In the rows, 128 means zero.
Which row each row swaps with, under one turn or mirror:
Gon: [151 114 140 183 106 113 116 111 135 150 105 116 127 112 144 113 105 129
 125 107 104 104 125 119 115 128 131 130 151]
rofu: [152 129 124 164 127  87 116 127 138 150 118 112 129 128 148 118  96 108
 143 123  86  97 117 101 111 134 135 116 139]
Reziv: [141 124 104 140 141 139 119 130 124 180 125 122 131 120 157  90 111 118
 136 114  88 111 126 113 116 158 156 137 128]
Sur: [145 120 124 151 128 106 117 118 114 152 130 118 178 124 140 129 120 117
 154 135 110 101 110 113 133 160 159 163 119]
Gop: [115 139 114 131 126 120 141 123 123 170 134 115 140 123 139 114 108 116
 120 113 118 128 111  99 152 143 136 104 124]
nal: [134 126 118 161  94 101 128 126 144 152 137 123 126 125 142 120  97 134
 124 107 100  96 123 117 163 166 128 144  96]
pipo: [153 131 143 169 109 128 116 117 135 141 110 121 135 115 150 121 111 134
 117  96 101 109 144 100 112 131 134 152 152]
gefat: [146 115 129 150 134 110 118 120 118 154 128 116 179 117 147 130 117 114
 150 127 108  99 112 109 141 163 156 171 122]
bup: [134 113 131 149 131 109 109 107 124 157 136 124 156 128 143 139 114 119
 150 130 110 103 115 116 137 146 160 186 121]
vivim: [121 128 122 137 113 142 148 109 107 153 125 110 141 103 121 107 116 142
 117 116 116 104 106  89 138 145 153 162 146]
pumol: [133 118 128 157  86 108 115 136 137 152 137 118 144 128 143 125 107 125
 126 112 113 118 125 119 158 167 133 142  88]
bim: [142 119 139 161 108 129 126 128 154 148 108 128 155 122 131 148 107 107
 115 128 104 111 106 102 126 129 174 126 122]
gek: [139 131 139 152 105 140 129 124 128 140 109 114 131 118 154 122 124 132
 109  95  92 106 156  87 117 135 141 153 134]
Muk: [127 134 108 130 117 123 143 128 109 174 122 113 152 122 134 117 110 115
 141 127 125 115 112  94 146 165 145 113 115]
Vuz: [119 113 121 148  95 125 116 137 125 157 134 105 162 114 145 120 122 119
 122 121 123 123 127 104 154 162 138 146  89]
Kuli: [120 113 125 133 142 129 117 111 115 171 135 123 146 133 145 135 103 110
 138 119 114 112 115 107 149 147 160 181 116]
Norin: [133 118 113 141 117 137 132 120 105 171 107 100 142 104 126  95 122 122
 134 124 117 121 111  95 125 150 154 152 138]
Fet: [142 109 124 164  96 105 118 130 162 144 147 108 140  99 148 122 113 117
 115 135  87 103  96 119 123 134 139 142 131]
kopug: [133 117 132 158 113 113 114 122 147 155 139 112 138  89 144 133 110 121
  97 112 103 124 100 115 140 123 128 122 137]
vukiz: [115 117 128 128 131 124 118 109 113 169 128 116 142 144 145 129  95 111
 141 123 106 111 127 102 144 142 166 178 117]
ziz: [156 126 133 167 113 111 125 135 153 155 100 123 145 127 125 138  98 102
 130 131 105 112 106 104 120 132 163 124 120]
kat: [130 110 115 143  99 116 131 150 145 147 147 102 129 106 148 112 116 104
 128 142  86  91 114 101 116 142 163 147 109]
vig: [116 107 133 130 121 121 110 126 104 152 147  93 161 106 166 116 124 113
 121 120 112 123 128  95 127 139 138 145 130]
fimek: [150 128 139 157 102 121 123 129 148 152 104 129 150 123 131 144 104  97
 117 131 104 116 104 106 127 136 176 124 119]
num: [127 127 112 133 128 117 139 126 105 171 120 114 156 129 135 111 102 108
 147 130 114 113 112  92 144 161 140 117 115]
Berob: [135 135 126 135 103 146 143 137 125 156 125 111 129 125 154 120 116 119
 116 101  94 108 155  79 119 142 156 158 110]
luba: [144 119 127 152 134 128 120 124 152 165 134 148 124 120 168 129  96 113
 122 119  89  91 134 122 118 142 162 132 135]
Pob: [139 131 124 168  95  95 124 121 147 148 137 121 123 127 142 126  93 135
 125 104  99  93 129 118 149 160 126 147  98]
Sovo: [145 127 144 176 105 123 121 111 133 142 108 118 137 110 147 126 111 137
 115  99  99 109 138 102 110 136 136 146 155]
sigof: [119 137 108 130 123 127 145 127 112 174 129 113 143 126 136 114 102 112
 134 118 123 117 113  98 148 158 142 112 114]
kini: [143 122 127 151 120 134 120 118 155 161 127 146 135 123 163 140  97 116
 114 119  97  94 130 122 118 132 173 133 131]
Saf: [143 128 125 160 129  91 116 128 137 146 129 112 125 129 154 117  88 106
 143 121  86  96 120 102 111 135 130 119 139]
povuv: [143 102 128 167 103 102 120 133 159 144 143 110 140  96 151 120 111 117
 117 137  88  97 100 117 123 128 144 140 134]
Dos: [131 126 126 147 136  88 115 122 130 146 137 104 131 128 162 111 102 111
 135 115  89 106 126  97 118 128 126 122 147]
Kela: [115 119 124 137 136 122 118 107 116 169 132 120 140 136 139 133 100 119
 138 122 111 108 114 105 148 144 156 183 111]
dip: [151 133 135 169 107 129 123 119 133 136 108 120 138 117 152 125 118 140
 115  88  98 109 144 108 116 131 136 146 142]
Pige: [135 129 118 159 106 113 146 107 137 144 140 121 123 113 135 125  93 155
 117 103  96  84 121 110 147 144 139 162 133]
Fafu: [119 139 113 132 124 128 134 123 122 169 126 115 134 116 134 122 104 123
 109 109 114 133 111 104 154 143 124 109 128]
rosal: [134 124 123 149 137 101 114 124 123 144 144 100 138 125 162 110 106 108
 136 121  92 104 135 100 111 131 127 128 154]
kof: [106 114 119 135 134 126 122 114 116 170 133 122 128 144 135 132  94 119
 136 120 111 118 117 103 147 139 158 167 108]
rek: [130 117 115 135 119 146 139 121  95 167 115 100 146 108 132  97 119 121
 132 118 123 117 114  92 132 148 153 150 131]
varir: [145 121 131 147 110 137 119 121 155 161 116 144 144 118 146 143 107 111
 108 123 102 111 113 113 127 137 184 133 123]
Ber: [117 113 131 162 104 111 132 107 127 167 124 123 106 145 134 122  84 121
 138 126 118 112 120 111 136 133 135 136 138]
Zeleb: [147 125 133 156 104 128 128 129 148 152 114 131 152 118 135 149 105 109
 107 123 110 115 106 108 131 132 177 120 122]
bipug: [133 127 120 161 107 104 144 105 140 144 143 124 127 115 127 122  97 154
 124 105  91  82 115 112 147 148 133 162 126]
naba: [129 121 115 146 109 123 153 107 122 149 136 114 137 109 122 118 107 150
 115 102 110  93 110 101 144 139 142 168 148]
pum: [117 110 129 138  91 131 115 134 120 160 134  99 165 121 156 122 126 115
 122 127 118 132 124 101 142 160 142 149  96]
tup: [140 118 131 148 135 107 112 118 110 152 131 111 171 118 146 131 120 112
 152 133 105  95 113 109 138 159 155 171 122]
rar: [119 111 126 144  98 130 117 136 119 160 128 104 165 113 150 122 122 114
 122 122 123 134 124  99 149 155 142 146  93]
tebor: [135 120 122 147 133  99 113 117 123 144 139 102 129 120 164 112 100 111
 139 120  87 103 132 101 111 125 127 129 154]
soz: [140 113 128 169 105 102 110 125 157 144 139 112 138  87 150 130 113 117
 113 126  93 114  97 122 133 131 132 139 135]
zam: [126 122 120 138 115 138 149 115 109 154 120 104 149 100 125 110 119 137
 119 107 111 110 108  89 138 149 155 165 144]
gure: [116 136 114 136 127 127 136 118 123 167 127 111 138 119 132 117 109 116
 108 111 116 128 112 100 158 147 130 105 128]
zogo: [113 139 108 128 124 126 145 123 123 172 127 117 136 120 135 114 103 118
 116 114 118 124 113 100 155 151 132 110 121]
fuz: [132 121 121 142 137  99 117 123 121 144 142 105 135 122 165 114 104 115
 135 124  90 104 132  98 107 130 125 130 154]
Gilud: [122 124 117 145 111 125 149 111 114 149 136 111 139 108 118 117 111 147
 114 110 109  92 109 101 145 146 140 170 142]
gusar: [118 136 112 131 121 129 135 118 121 169 127 114 135 118 135 119 104 120
 115 108 117 131 114  98 158 144 130 109 127]
repip: [138 107 119 166 101 105 113 140 163 145 151 107 138  99 153 119 114 115
 122 133  94  93 105 111 111 137 151 141 123]
fifu: [133 136 120 163 101 101 139 114 148 144 139 126 123 122 139 123  94 148
 125 105  92  90 121 120 150 150 128 150 114]
refez: [132 139 126 139 110 145 136 133 123 151 125 105 121 121 156 118 115 126
 114 103  99 102 156  79 118 142 159 160 114]
kene: [144 128 132 159 104 128 123 129 152 154 110 128 152 123 137 155 109 110
 115 128 104 111 110 103 122 133 180 125 121]
buta: [145 102 123 163  99 102 118 140 163 142 145 107 138 103 152 119 108 107
 114 136  86  97 109 111 121 131 145 143 124]
vedu: [139 115 131 158 125 132 118 113 157 158 127 145 133 124 157 143  98 115
 113 121  94  99 121 119 122 133 170 133 134]
vubi: [132 116 111 138 105 128 141 152 142 156 140  99 121 121 151 111 115 100
 124 137  82  93 128  90 117 148 167 150 109]
nete: [131 132 120 152 110 112 151 106 127 141 140 113 131 115 126 119 100 153
 114 102 100  87 108 112 143 142 135 168 142]
vofof: [128 118 107 143 100 126 140 148 135 148 146 100 121 126 153 113 116 108
 132 132  92  90 135  87 116 142 163 151 103]
nimi: [142 120 131 147 131 106 116 114 118 157 128 116 171 121 146 134 116 115
 146 133 106  98 108 111 143 161 158 175 123]
sipa: [117 110 126 133 100 129 114 132 114 151 136  96 162 110 161 121 124 112
 118 130 122 132 121  91 133 148 147 149 108]
tase: [143 120 123 142 125 109 128 121 113 159 121 121 179 120 138 118 114 117
 160 143 115  99 113 108 133 169 160 148 114]
rele: [140 126 119 154 125 132 122 111 158 166 131 143 130 120 153 136  98 123
 118 113  89 101 122 129 130 133 169 128 134]
gemu: [149 111 133 179 101 114 117 109 131 153 100 119 131 119 140 112 102 135
 126 116 111 116 123 116 117 135 136 128 153]
zabu: [133 123 120 168  95 101 129 124 143 154 138 121 136 136 146 126 100 137
 124 112 105 105 127 121 157 169 127 143  97]
nor: [124 122 119 130 112 133 158 113 111 147 119 105 144 107 125 111 119 137
 117 111 111  99 110  92 142 140 150 168 144]
Zitus: [118 113 130 145  92 117 116 136 126 161 132 106 153 115 147 119 117 111
 122 122 125 123 116  99 152 163 136 150  89]
bivub: [130 125 108 129 102 132 144 145 134 155 145  99 123 122 148 111 113 111
 126 129  95  88 134  88 117 148 166 150 101]
bapur: [128 134 117 126 105 137 148 142 127 154 133 105 125 126 150 113 113 115
 125 116  93 101 147  83 119 146 166 158 111]
Puf: [133 138 136 144 109 150 137 130 125 146 115 108 130 120 153 123 124 126
 112  98  94 104 155  91 114 140 151 151 126]
fiba: [135 127 118 154 132  92 118 124 130 147 136 103 127 129 160 110  99 109
 142 119  87 102 133  97 109 132 127 128 147]
gotib: [143 133 139 153 106 137 122 131 130 139 112 113 135 115 152 121 119 131
 105  95  92 103 156  97 109 135 143 152 137]
Zule: [149 130 122 167 129  96 119 132 142 152 122 118 135 132 139 122  92 108
 144 123  89 104 116 101 113 133 133 108 136]

pumol swaps with kat
gemu swaps with Norin
luba swaps with kof
rek swaps with Gon
fifu swaps with bapur
Saf swaps with sigof
varir swaps with bup
vofof swaps with nal
kopug swaps with vig
Pob swaps with bivub
kini swaps with Kela
rar swaps with povuv
num swaps with Zule

Which row each row swaps with, under one turn or mirror:
tinof: [132 128 114 117 131 136 122 139 124 115 119  99 143 120 124 116]
femi: [121 124 140 112 104 140 118 117 126 130  98 142 119 128 132 123]
kosu: [123 116 130 157 119 135 127 142 129 142 127 117 113  96 115 121]
disa: [148 142 125 165 117 125 142 139 141 148 132 124 123 128 129 129]
patur: [123 120  96 143 113 139 145 121 110 122 132 154 130 122 120 112]
gar: [128 125 132 144 132  98 129 141 135 135 135 131 128 145 127 148]
zovu: [121 141 134 127 132 157 155 124 130 116 148 136 125 108 131 142]
dolo: [145 119 127 124 123 147 116 163 109 124 139 129 139 138 134 133]
Lil: [157 125 112 142 130 145 105 143 125 122 139 131 105 131 151 121]
savum: [136 131 127 141 122 155 133 123 142 115 153 129 104 133 150 136]
semap: [115 121 141 119 105 133 122 120 131 128  99 145 117 127 136 117]
Tural: [130 118 125 140 137  97 135 150 131 132 139 136 122 143 127 135]
namak: [132 113 138 145 138 120 143 130 111 108 132 142 131 131 123 102]
Nup: [126 121 114 145 135 117 140 139 119 120 146 151 138 151 125 129]
meli: [130 117 113 143 137 112 135 133 115 122 152 151 135 143 114 123]
kalel: [149 132 116 148 131 148 107 138 133 113 140 127 107 134 147 135]
vanon: [127 119 135 151 119 150 125 122 158 108 139 138 129 117 140 126]
dagel: [127 112 115 125 141 165 119 118 130 130 141 133 136 101 132 129]
pozub: [153 137 122 111 108 140 106 131 130 130 131 127 102 103 131 144]
kofo: [141 143 125 132 146 159 132 138 116 135 153 127 125 130 105 117]
fis: [132 108 116 137  93 144 146 131 133 139 137 122 123 141 109 136]
todiv: [125 132 133  97 115 157 115 117 127 135 123 142 116 125 130 132]
zerup: [154 132 132 130 135 124 129 115 123 138 117 152 115  98 103 119]
bal: [116 148 126 117 132 112 129 138 116 151 124 133 125 108 112 120]
goni: [155 131 138 124 142 128 121 120 132 123 121 150 122  94 111 120]
repib: [146 149 122 163 130 138 141 141 128 141 143 127 121 128 109 118]
Tam: [123 124 130 149 134  97 130 145 126 142 132 124 120 133 121 140]
nak: [151 132 123 130 122 118 134 106 119 146 121 152 114 109 102 123]
Ner: [152 126 109 133 133 147 101 145 134 118 134 116 110 127 146 128]
Ravu: [150 128 142 126 140 141 122 125 143 113 118 146 134  93 122 127]
poveb: [123 144 123 118 119 103 119 137 113 153 122 137 118 124 111 123]
gumup: [129 117 116 145 136 111 132 132 112 127 142 148 137 151 121 131]
mubut: [144 127 125 145 131 154 127 124 143 124 152 134 106 128 153 136]
kadov: [118 116 138 136 110 128 131 123 123 127  95 147 122 127 131 105]
Pezet: [120 115 124 147 125 126 152 100 108 138 120 121 128 124 124 119]
kedu: [153 132 139 124 136 127 123 120 131 136 118 154 120  93 108 118]
tenad: [120 125 138 103 109 150 118 119 132 132 106 144 122 128 132 129]
pabo: [123 138 120 124 113 104 115 131 117 154 125 141 114 129 114 123]
Sosas: [130 114 113 128 136 167 122 120 127 127 143 127 133  97 126 118]
Vub: [146 127 113 119  98 146 113 127 123 125 119 120 109  98 128 136]
gam: [138 112 118 119 105 153 135 152 125 121 146 122 135 144 125 133]
fuv: [154 141 124 108 116 140 104 127 127 128 134 126 104 107 130 142]
Moz: [145 131 125 151 126 155 138 130 138 118 152 138 106 131 150 137]
mepo: [110 117 126 143 124 129 152 109 113 136 123 116 134 121 115 122]

poveb swaps with pozub
zovu swaps with patur
todiv swaps with nak
goni swaps with semap

Which row each row swaps with, under one turn or mirror:
mam: [107  98 104 135 131 155 107 127 136 157 127 123 130 112 146 137 119 123
 128 123 129 115 139 121 105]
tudet: [103 105 135 141 121 138 128 132 124 121  91 121 122 110 122 117 124 116
 124 114 113 119 127 110 130]
Muv: [117 112 128 104 124 136 118 150 135 139 108 153 133 104 149 150 105 114
 112 129 122 124 146 107 109]
kuga: [138 123 125 124 114 117 131 133 120 158 110 129 139 127 143 134 129 118
 129 138  91 127 141 152 111]
Garu: [108 111 126 136 115 141 129 112 112 136 115 112 121 111 127 121 117 131
 100  99 134 133 127 102 111]
faro: [143 106 109 143 111 144 112 133 130 151 135 127 129 128 132 153 116  92
 135 126 114 139 134 125 123]
meb: [123 129 135 136 123 109 117 147 136 152 120 130 147 113 132 131 141 121
 127 130  93 135 143 140 102]
vur: [127 137 142 104 113 102 117 138 127 136 149 126 132 120 102 119 128 142
 144 131 122 122 126 115 120]
makin: [132 144 129 115 115 117 120 141 129 144 156  97 115 115 118 121 125 134
 135 125 119 159 131 126 115]
kame: [158 103 111 128 136 126 127 111 122 141 121 115 113 131 145 145 129 116
 123 134 129 146 108 128 140]
Fesa: [106 122 143  92 128 132 118 149 129 160 128 148 126 107 140 147 114 111
 129 126 123 132 139 113 105]
vaf: [143 142 141 114 130 114 122 153 122 131 146 112 122 125 115 111 108 144
 132 131 120 135 139 128 139]
movok: [139 149 135 114 125 131 122 143 131 126 151 100 119 127 119 120 131 140
 141 118 111 144 139 117 129]
gigel: [136 156 127 108 132 127 121 141 124 143 146 115 114 125 118 109 105 146
 148 127 122 126 129 116 113]
buget: [119 122 131 108 138 124 122 140 155 125 114 143 131  89 143 145  96 128
 121 125 130 125 140 113 101]
Delad: [130 115 145 112 153 127 141 100 118 145 111 115 135 119 148 113 113 110
 129 136 127 120 114 138 114]
zab: [121 155 113 121 116 119 115 152 134 137 147 120 129 127 119 127 130 151
 135 136 122 124 121 125 122]
rato: [127 112 131 137 122 134 120 125 120 122 106 125 128 122 131 106 117 144
  90 106 123 116 131 112 133]
buk: [145 105 104 131 130 115 126 119 138 140 122 111 123 135 158 152 125 132
 121 142 136 141 126 131 138]
Pabiv: [154 113 132 100 142 138 116 135 146 118 136 133 116 121 136 131 117  91
 130 137 123 145 116 123 124]
tet: [124 121 112 111 131 139 103 131 121 170 128 138 121 126 151 134 148 141
 125 121 134 127 140 136 123]
lazo: [151 141 144 102 138 108 132 130 122 135 145 110 117 117 120 125 129 146
 146 123 125 139 127 133 106]
nafe: [114 121 131 129 122 143 133 117 123 120 113 113 133 117 131 123 119 148
 104 100 122 121 134  92 123]
Zuna: [126 123 136 102 127 136 117 154 124 158 127 149 134 114 130 154 109 101
 122 119 124 131 152 114 117]
luki: [145 120 162 122 140 134 136 115 133 141  99 112 134 116 146 107 109 108
 121 117 129 129 116 118 107]
vusod: [106 113 127 126 110 138 129 110 114 133 120 115 132 133 127 138 125 135
 119 102 126  96 134 112 131]
tis: [133 124 129 122 136 126 123 138 152 140 122 120 148 116 124 128 127 128
 129 150  93 125 135 144  92]
bepi: [135 114 162 132 151 121 136 109 119 133 108 112 136 117 131 119 114 100
 131 123 129 131 110 116 111]
feza: [135 151 142 106 127 121 125 155 139 132 125 111 127 108 108 114 122 129
 139 139 108 133 112 124 110]
Tave: [120  97 128 136 114 120 133 111 116 128 103 126 126 112 140 132 135 144
 115  96 118 124 139 117 121]
Masi: [143  98 106 132 125 121 130 105 126 134 112 124 123 131 154 147 117 132
 113 130 133 133 114 118 142]
pado: [159 108 129 114 126 138 113 138 139 124 129 144 116 110 125 134 122  92
 143 105 116 138 124 123 127]
lis: [118 107 105 142 111 134 123 113 130 124 114 120 124 121 137 112 115 139
 116 105 109 123 122 103 136]
dodi: [117 122 126 142 117 138 127 114 114 124 115 119 122 131 131 121 118 128
 123 110 142 113 105  98 140]
mulum: [142 102 129 120 127 134 121 118 151 117 124 129 110 125 136 144 120  95
 113 134 115 150 108 121 111]
mepi: [143 112 130 112 144 134 117 120 162 117 126 123 122 117 146 136 115  98
 104 134 128 147 116 124 118]
tez: [161 126 124 119 118 137 120 130 138 157 139 102 128 118 142 140  99 114
 145 138 127 139 103 111 111]
Dom: [119 109 138 112 143 128 116 133 145 126  97 142 125 106 138 147 109 115
 109 137 138 137 141 121  98]
Mef: [144 124 119 103 143 137 121 132 105 173 127 135 134 128 140 138 129 135
 123 122 149 116 126 123 111]
guz: [ 99 111 131 138 114 128 140 109 124 135 103 110 114 124 122 123 125 131
 125 108 131 120 119 104 124]
siv: [122 122 137  88 139 134 115 148 142 150  99 151 133 108 134 140 110 122
 122 123 135 128 128 111 106]
Zafi: [119 111 139 138 107 118 116 106 131 111 109 126 115 128 126 116 129 133
 119 117 133 112 125 105 119]
Vis: [146  99 121 113 133 129 118 134 155 120 112 135 116 128 122 144 119  99
 134 131 118 152 125 130 133]
zad: [127 149 129 110 112 116 129 138 137 149 140 109 121 126 106 120 138 143
 140 127 113 135 114 128 109]
Fakis: [151 107 117 113 129 117 126 114 133 138 130 103 123 134 153 146 119 133
 132 140 130 142 108 131 145]
sugo: [124 107 127 156 126 147 129 122 112 125 115 121 129 115 132 121 109 131
 106 105 123 126 117 100 126]
Sumag: [128 121 116 108 134 144 115 132 105 165 117 137 127 133 140 144 127 146
 117 122 139 108 136 132 103]
duda: [122 130 117 105 144 128 121 141 113 173 121 136 127 113 149 148 127 145
 118 134 138 122 136 128 108]
fofeg: [135 105 161 124 131 138 130 119 121 150  97 117 135 117 143 118 113  99
 144 118 119 120 124 111 127]
Ses: [155 113 118 119 134 123 140 106 120 142 123 114 123 132 135 158 104 134
 121 142 140 141 110 114 129]
zisu: [124 113 128 129 129 121 133 149 137 150 129 125 148 118 121 130 126 119
 133 130  92 136 155 146 114]
bekev: [139 153 136 105 113 119 121 125 142 131 148  96 126 135 128 130 128 143
 134 128 122 118 117 130 121]
vepus: [111 125 131 149 110 124 135 115 132 128 114 119 135 128 126 130 120 129
 108  90 124 119 129 113 108]
peto: [133 153 137 125 132 124 113 158 132 142 155 112 124 113 132 116 118 144
 138 133 117 143 128 126 119]
roku: [125 150 143 117 127 110 129 134 138 138 157 104 132 127 118 118 125 126
 146 106 125 136 121 129 120]
vizud: [139 140 117  98 142 129 114 139 112 166 140 139 121 128 138 134 130 141
 135 132 141 122 132 135 113]
semo: [151 106 139  97 127 126 111 144 134 142 125 142 132 110 123 139 128  92
 134 124 119 155 121 127 128]
som: [122 130 131 109 145 141 112 123 147 155 133 119 139 104 155 134 101 119
 119 137 148 128 114 114  97]

movok swaps with nafe
bepi swaps with meb
sugo swaps with peto
lis swaps with gigel
vizud swaps with Masi
siv swaps with Vis
rato swaps with vaf
bekev swaps with vusod

